(in the rows, 128 means zero)
One turn moves every row onto another: examples first, then more rows asked:
j_619: [153 166 116 111 117 117 115 125 100 150 136 146]
j_198: [114  95 130 160 122 112 132 159 140 135 149 128]
j_12: [141 101 137 120 149 125 127 127 157 118 135 148]
j_842: [127 128 121 162 134  80 108 136 137 153 151 124]
j_812: [125 103 148 153 134 118 121 164 114 120 122 139]
j_342: [152 128 109 127 114  97 129 125 144 125 121 174]
j_755: [142 111 121 172 135 133 125 143 150 139 147 122]
j_868: [136 110 125 106 120  93 134 133 101 132 161  97]
j_294: [115 130 139 146 114  98 153 109 112 133 153  95]
j_860: [160 117  96 115  95 125 130 133 143 154 140 121]
j_946: [111 129 117 140 134 123 133 109 146 146  94 133]
j_288: [157 136 134 130  97 139 130 156 119 144 112 143]
j_752: [129 124 119 121  80 104 132 137 102 132 154 103]
j_650: [138 133 103 129 138 161 147 119 120 121 140 139]
j_123: [ 99 131 146 126 120 114  87 114 138 132 140 117]
j_513: [117  99 140 120 111 115 111 148 154 151 157 138]
j_99: [133 135 135 134 132  80  85 129 134 134 142 115]
j_989: [137 159 137 133  89 112 122 124 101 133 167 124]
j_568: [140 141 129 128  98  83 143 120  99 112 134 120]
j_245: [132 139 136 144 123 103 110 115 145 132 161  86]
j_334: [152 116 121 146 105 119 167 121 117 137 140 154]
j_703: [138 116 125 134 102 119 121 132 162 133 100 139]
j_587: [156 134 122 111 136 134 154 152 115 103 150 126]
j_393: [148 119 120 114  94 125 160 140 150 126 122 136]
j_618: [132 110 131 135 113 130 127 139  72 131 146 126]
j_50: [128 118 162 151 136 121 124 149 159 133 117 134]
j_488: [ 95 141 122 124 147 132 120 104 108 137 140 120]
j_239: [145 155 121 147 128 148 118 142 155 131 123 138]
j_355: [116 124 168 138 127 130 123 125 103 130 160 109]
j_432: [140 161 137 129 131  89 126 124  95 130 113 135]
j_229: [151 153 118 137 116 129 143  89 114 113 143 126]
j_548: [152 101 102 147 107 128 120 137 116 159 135 152]
j_655: [117 133 149 118 152 116 143 122 119 123 159  95]
j_734: [142 155 130 116 111 113 133  96 109 132 105 116]
j_447: [126 140 118 133 156 113 106 126 132 144 123 163]
j_218: [116 139 116 130 137 139 131 116 142 131 161  91]
j_528: [128 132 150 149 120 107 107 161 152 126 162 114]
j_210: [141 134 126 142 149 133 130 118 169 137 121 133]
j_803: [154 151 134 118 129 108  94 157 136 141 154 124]
j_208: [120 128 124 133 159  88 126 121 119 114 154 107]
j_167: [167 134 110 135  92 116 116 153 143 133 125 148]
j_428: [128 101 129 130 156 133 118 148 120 120 161 135]
j_103: [142 127 136 133 118 141 172 145 113 119 122 138]
j_623: [133 122 116 115 121 108  91 131 119 166 161 122]
j_419: [120 107 120 157  97 106 133 122  97 146 134 105]
j_688: [122 142 116  89 102 107 135 113 108 137 124 113]
j_866: [133 126 131 113 111 147 145 126 105 118 103 121]
j_243: [164 142 134 102 117 111 158 118 123 111 124 124]

j_946 -> j_860
j_842 -> j_755
Where do these go?
j_294 -> j_245
j_167 -> j_103
j_619 -> j_618
j_123 -> j_513

One turn moves every row onto another: examples first, then more rows asked:
j_534: [105 122 122 130 113 118 140  89 156 132 109  98 107]
j_106: [103 166 107 108 111 138 131 135 131 118  86 139 141]
j_4: [122 128  83 132 136 128 135 145 144 130 139 129 122]
j_139: [139 121 123 145 122 116 124 118 148 136 146  91 108]
j_955: [116 151 131 168 122 127 133 126  98 122 121  94 151]
j_265: [147 127 128 139 109 123 130 110 144 144 136  96  95]
j_753: [127 103 144 124 113 112 154 102 144 139 111 109 111]
j_760: [125 140 128 102 116 128 144 153 119 124  91 152 146]
j_556: [105 142 182 110 123 119 129 126 125 143 123 133 157]
j_882: [ 97 144 168 116 132 114 120 127 131 134 132 126 166]
j_521: [121 156 133 104 140 136 106 120 124 137 131 131 177]
j_16: [130 153 142 103 139 134 111 124 117 140 128 137 173]
j_967: [120 117 134 126 109 120 151  91 147 141 105 106 103]
j_181: [141 132 123 140 111 124 126 109 148 140 137  92  95]
j_698: [146 118 129 140 119 116 128 121 145 141 145  96 106]
j_19: [130 149 143 162 113 133 146 126  91 132 113 105 140]
j_599: [103 116 120 134 127 109 136  97 158 125 120  94 119]
j_263: [124  94 139 129 128 105 150 112 145 135 123 105 120]
j_828: [119 167 128 103 135 142 102 111 126 135 127 128 170]
j_469: [136 116  96 128 137 126 144 152 137 137 135 137 121]
j_547: [121 157 137 164 109 135 139 120  93 131 110 103 139]
j_348: [117 132 123 106 132 121 135 162 124 117 103 144 157]
j_649: [ 85 155 159 120 128 116 113 118 137 130 129 120 164]
j_194: [ 95 157 101 113 123 129 122 142 139 111  98 132 154]
j_663: [115 157 130 168 116 132 133 119  97 126 117  98 143]
j_68: [104 140 108 111 134 121 126 157 133 110 105 134 163]
j_604: [ 94 168 166 115 110 130 123 107 130 140 111 127 143]
j_376: [137 130 119 141 119 119 123 113 151 136 142  91 102]
j_18: [143 123 103 122 125 133 151 146 131 144 127 145 109]
j_523: [129 167 141  96 123 147 114 111 116 145 117 140 162]
j_185: [123 173 130 101 125 147 108 107 122 141 119 133 163]
j_524: [116 142  77 134 127 136 134 132 147 132 131 129 113]
j_509: [133 154 147  98 130 141 116 120 114 144 123 142 168]
j_560: [118 155 120 103 108 140 140 141 123 124  83 146 137]
j_571: [129 140 145 162 120 128 143 132  90 131 118 104 145]
j_277: [150 119 130 138 113 118 131 116 143 145 139 100  99]
j_303: [125 148  84 128 116 143 141 128 142 139 121 136 104]
j_101: [113 100 127 133 131 103 139 109 155 127 128  97 125]
j_313: [105 156 177 110 112 128 130 116 125 145 113 134 146]
j_407: [125 142 139 166 123 125 138 134  94 127 123  98 152]
j_321: [138 136  97 123 115 141 149 135 134 144 119 143 100]
j_98: [ 83 166 157 118 117 128 114 106 138 134 119 121 153]

j_4 -> j_469
j_185 -> j_828
Where do these go?
j_313 -> j_604
j_547 -> j_663
j_101 -> j_263
j_181 -> j_376
j_760 -> j_560

